R: several groups of rows, each row roughly a mix of its group's hidden directions:
R (98 x 10):
[[-45.6 -15.3  10.8 -13.0  27.5 -28.6  12.0  14.9  -4.5  -1.3]
 [-16.5 -31.4   9.1  40.8  -6.0   7.3 -19.6  20.5 -22.9  11.4]
 [ -8.1  -2.8 -21.3 -19.6  38.2   0.7  -5.2  16.4  43.2  -4.6]
 [ 43.0   9.6 -20.6 -32.9  16.2  22.2  -8.5  -6.7  14.0   6.1]
 [ 21.1  22.1  24.0  46.2 -17.6   7.1  -0.9 -16.6  -6.2  15.3]
 [-56.4 -14.1  -1.6   0.5  10.3 -24.1   7.1  13.5  -0.3 -15.8]
 [ -0.1  -3.3  12.4  29.8 -44.7  -0.7   1.5   1.5 -38.8   0.4]
 [-23.3 -33.6   7.5  28.9   5.2  10.9 -15.3  33.9 -14.7  15.7]
 [ 14.9  28.6   4.9  34.3 -39.1   2.1  -5.9 -25.3   9.4  -4.3]
 [-16.7 -10.3 -20.7 -44.5  32.4 -12.0   7.2  -0.8 -22.6  -1.4]
 [-42.8  -3.7  -6.8 -12.3  30.3 -24.0   6.5  24.1  19.9  -1.5]
 [-49.4 -20.0  12.3  17.0  19.8 -17.7  -8.3  20.8   5.4  -6.3]
 [ -4.8  -9.8 -23.4   1.0  -3.4 -52.9   2.9  26.9  17.9  -4.7]
 [-47.8  -1.7  -0.1  21.4  17.5  12.6  24.0   8.3  15.8  21.1]
 [ 58.2  11.5   9.4  -6.3 -11.4  12.5  -8.5 -14.7   2.2  17.9]
 [ 34.4  18.5 -20.5  -3.7 -25.6  34.9   6.0 -24.7   8.7   0.5]
 [-23.7  -6.7 -39.1  -7.2   9.4 -14.5   9.7  31.5 -27.3 -15.2]
 [-11.4 -40.0 -16.8  21.8 -29.9  15.2  -9.3  13.3 -25.6  -5.5]
 [  9.7  23.5  17.4 -35.9  17.3  -4.4  10.6 -22.2  37.0   4.5]
 [  9.4   2.8   3.2  52.1 -28.7  23.0 -11.3 -11.9  -7.1  -7.7]
 [ -8.0 -16.6   8.2 -46.7  39.8 -14.0  10.3   0.2  -8.0   4.9]
 [ 46.4  22.8 -13.3  -6.9 -18.7  29.0  -4.3  -9.9 -10.3  15.6]
 [-13.3 -33.0 -40.1  15.7 -25.1  12.6   4.4  16.3 -14.8 -12.1]
 [-42.0   4.7  12.7 -16.7  13.8 -42.7  14.5   3.8   9.3  -0.7]
 [ 26.3 -15.3 -20.1   7.9   9.0  26.3 -19.3   4.4  41.7 -16.1]
 [ 11.4  18.4  -9.6 -42.4  32.9 -29.8  -0.1  -0.1  15.0  -1.8]
 [-24.6  28.1 -37.6  13.7  -3.3 -17.9 -20.2  24.7  -9.3 -10.8]
 [-44.4 -32.3  -4.0  20.2  -8.5  -6.6   0.1  19.6 -16.7 -18.5]
 [ 45.0 -19.3 -35.2  -2.7 -10.0  24.8 -10.5   7.7  -5.3   2.1]
 [ 24.3   5.8   9.5  37.7 -35.0  25.4  -3.0 -15.4 -16.2   5.9]
 [-17.9 -42.6 -33.5 -14.3  -9.7  -6.4  -5.0  22.5 -16.7 -12.4]
 [-26.0  -1.7  10.5  28.6  14.9 -30.6 -11.5  30.9   3.4  26.2]
 [-35.4 -31.1   0.8   1.9  41.1  -9.0  -4.8  13.2   8.4 -17.0]
 [ 28.3   4.6  23.6 -35.7  19.3  19.8  -1.0 -20.9  22.5 -13.9]
 [-11.7   2.5  -6.6  45.4 -16.6  15.3  18.3  18.2  22.9  24.7]
 [ -5.8   4.5  -5.9 -25.9  46.5  21.5  15.4  11.0   7.5  27.5]
 [ 38.8  -6.2 -27.7  -2.0  11.1  26.2 -28.5  -4.6  16.2 -18.3]
 [ -5.0 -44.5 -27.9   0.7  -7.5  30.6  -2.9   9.9   2.3 -25.8]
 [-22.8  10.0  -6.7 -33.0  22.2 -45.3   9.1  11.9  -0.9  -5.1]
 [ -7.8   7.3  21.8   7.9  22.4 -40.3 -17.0  23.1 -30.0   7.3]
 [ 46.0  30.5 -18.3  -8.0  -6.8  -1.8  -7.2 -15.7  27.5   2.3]
 [ 31.1  15.5   0.8  26.7  -8.5  43.3  -3.5 -21.0  -8.1  13.1]
 [ 26.4  37.2   4.7 -18.7  11.0 -21.3   3.1  -7.2  38.3  -2.6]
 [-39.9 -39.0 -28.8   9.6  -3.7  -5.9  -2.3  15.0   9.9 -12.0]
 [-38.5  -4.8   1.0   7.3  23.7 -34.9  -2.7  33.6  -8.0   3.2]
 [ 39.6  10.8 -10.6  21.3 -33.3  29.6 -12.4  -7.8 -10.2   1.7]
 [ 20.8  -9.8   2.3  27.5 -31.8  30.6  -6.1  -7.6 -34.5   5.9]
 [ 18.8  37.0  -6.3   1.4  -5.8 -19.4  28.9 -36.5 -12.9   6.5]
 [-23.2 -11.8  36.9 -25.0  24.1  -6.2   2.4  -4.7  31.0 -16.9]
 [-18.4 -40.8 -14.8  17.7 -29.1   8.8 -23.4   4.2  -1.0 -22.9]
 [ 44.3  12.4   2.4  14.1 -20.8  32.6 -22.5  -8.0  12.7   3.9]
 [ 21.6   6.4  16.2  46.2 -20.4  24.5 -19.8  -2.8   9.6  11.9]
 [ 31.2  39.4  17.3  13.1  -9.0 -14.3   0.6 -17.2  31.2  -0.7]
 [-45.7 -15.5  31.6  13.4   0.9 -28.1  -3.8   7.2  -9.9 -10.0]
 [ 44.3  18.3 -27.7 -18.9 -16.4  23.8   1.3 -12.1  11.9   2.3]
 [  5.6   0.8 -30.9  23.0  33.4   2.9 -22.8  32.4  -2.9  18.4]
 [-15.8 -46.5  -0.1  -1.1  16.7  -8.5 -15.4  34.7  -6.2 -17.6]
 [-33.0 -28.7  14.8 -29.4  14.6 -12.8   5.5   2.5  17.8 -28.8]
 [-35.0 -28.5   6.7 -32.0   7.9 -15.8  -2.7  13.9  -0.3 -30.5]
 [-24.2 -17.9   5.1 -37.0  37.3 -27.5   5.8   6.6   0.7  -6.0]
 [-37.9  -8.2   6.8 -35.1  30.1 -11.2  22.2  12.8  -8.1  -3.8]
 [ 21.9  -9.6 -40.6   3.7  -8.3  12.2 -30.5  26.1   6.7 -21.1]
 [-40.6  14.3  29.5  29.6 -10.0 -24.3   2.4  -5.5 -13.4   7.1]
 [ 28.2  26.9 -29.7  13.0  -4.7  30.8 -13.6   1.9  28.4   5.0]
 [ 35.6  -8.6 -24.9  26.4   3.6  18.0 -25.7  17.0 -21.2  12.7]
 [ 26.7  32.0  -6.8  -1.7  -5.2  29.3  11.4 -24.1  28.3  19.3]
 [ 45.9  19.1   5.9  19.6  -2.8  25.5 -20.3  -9.0  -5.7  22.0]
 [ 39.5  16.8 -25.6   7.5  -3.5  40.4 -13.5  -1.4  10.4   7.6]
 [-33.9 -13.1  29.4  38.7  -7.5  -8.3  13.7  12.6 -19.0   6.3]
 [-23.6 -43.0 -20.9  11.7   1.5   9.4 -13.2  28.4 -20.8   8.7]
 [-13.1  11.6   3.7 -28.1  22.3 -44.5   6.4   2.9  26.2 -15.3]
 [  9.0  -8.0  19.3  -7.3 -17.8  35.7   2.3 -41.3  12.3 -23.2]
 [ 36.9  36.4  14.9  -5.8   5.1 -20.2  -6.6  -4.4  33.4  -0.7]
 [ 38.1  28.2   4.2   8.7 -28.9  24.1   4.9 -26.7   8.0  -1.9]
 [ 18.6  -4.8  19.9  15.6 -28.0  33.3  -2.5 -33.9  21.8   5.4]
 [-33.2  -0.6  -4.7  32.6 -14.8 -25.2  -9.6  11.7  27.1 -23.4]
 [  6.0  -5.0  15.5  26.5 -48.2  11.0  -5.4 -18.9   1.3 -26.9]
 [ -8.8  33.1  43.1 -11.5  -0.9 -25.7  15.7 -14.8  10.1  13.0]
 [ 29.9 -18.7  -5.1  25.1 -13.0  13.8 -34.4  30.4  -1.2  13.6]
 [ 22.2  -7.2 -28.9 -47.2  17.4  -3.5 -13.6  18.1  -9.4  -5.1]
 [  6.6  36.8  -3.1 -22.9  18.4 -11.1  28.7 -34.9  -8.8   6.7]
 [  3.5  -9.0 -11.6  -2.1  41.2 -24.9 -23.8  36.1  -0.8  11.7]
 [-44.5  -6.6   5.4   5.8  15.9 -36.8   3.0  28.7   2.1   5.2]
 [ 17.5 -11.7 -20.3  38.7 -32.1  23.0  -5.2  17.7   4.5  16.8]
 [ 27.3  -1.0 -20.8   9.7 -17.5  30.0 -13.4  14.5 -40.7   5.6]
 [ 31.4  -1.8   3.1  24.8 -40.3  27.0  -7.9 -11.2 -19.7  -2.1]
 [ 33.3   0.7 -37.3 -14.2  31.5   9.3 -15.9  20.2 -10.6  -1.0]
 [-20.1  13.7  -2.5 -39.2  34.7 -24.4  11.0   9.7  -4.4 -19.6]
 [ 31.5  34.4 -24.8  10.3 -36.3   9.3 -14.0  -1.7   7.4   0.8]
 [  8.7  46.1 -13.8 -15.2  37.6   8.5  -2.4 -17.8  -8.8  -6.8]
 [ -9.3  35.3  22.6  20.2  11.5  32.8   4.3 -26.3  18.8   5.8]
 [-31.8  -2.4  32.7  26.2  -3.5 -24.2   5.5 -26.4 -18.1 -11.3]
 [-18.5 -41.1   4.6 -26.9  28.1 -19.9  -1.3  15.6 -10.2 -15.5]
 [ 22.1   4.0 -14.1  43.6  -3.8  31.1 -18.9   6.8 -18.1  15.3]
 [ 30.9 -31.6  18.1  -0.3  -6.7  27.1   0.4 -12.7 -36.5   1.8]
 [ 50.1 -12.3 -14.5 -32.0   1.2  14.2 -14.7  -6.2  10.8  -9.3]
 [ -5.0 -22.7  -4.4  22.0  -5.6  43.8 -11.5  -9.8 -19.9 -30.7]
 [-39.9 -13.7   5.7  11.2  -3.7 -19.8   5.3  23.5 -40.4  -0.9]]
one row of each group, then the others: which group is each in?
[ 36.2  23.4   1.4  28.1 -33.8   8.1  -3.1 -22.9  12.5  -1.0] | <10>
[-28.9  -2.1  24.9  34.8 -23.3 -24.7   4.7  15.1 -10.7  19.3] | <59>
[-40.7 -25.3   9.1 -11.6  26.7 -30.5   4.5  13.4   4.3 -13.4] | <23>

[ 20.0 -14.1  -4.8  35.2 -11.6   8.3 -25.5  10.3 -41.6   1.3] | <59>
[ 29.4   9.7 -11.0   3.3  22.6  29.9 -12.6 -22.4  37.3  -3.9] | <23>
[ 13.4 -24.6 -20.9  10.4 -33.0  40.0 -15.6  -3.6 -15.6  -6.1] | <10>
[-20.9  20.6  27.7 -12.8  18.9 -39.5  28.4  -3.3  -0.1  -4.9] | <10>
[-16.8   3.6 -20.4  21.4  40.4 -13.8 -22.7  29.2  -9.2  10.3] | <59>
[ 38.9   8.7  -7.5  28.5 -35.9  22.0  -6.4 -12.9  -7.8   6.9] | <10>
[  0.9  -5.3 -47.0 -13.1   9.8 -12.5   6.5  36.2 -23.0  -4.2] | <59>
[-19.1  -8.2 -45.5  13.4 -29.4  -5.6   8.7   1.1 -28.6  -8.9] | <59>
[-15.8 -34.0 -13.9   3.8  39.8  16.5 -12.8  22.8 -16.9 -10.6] | <23>
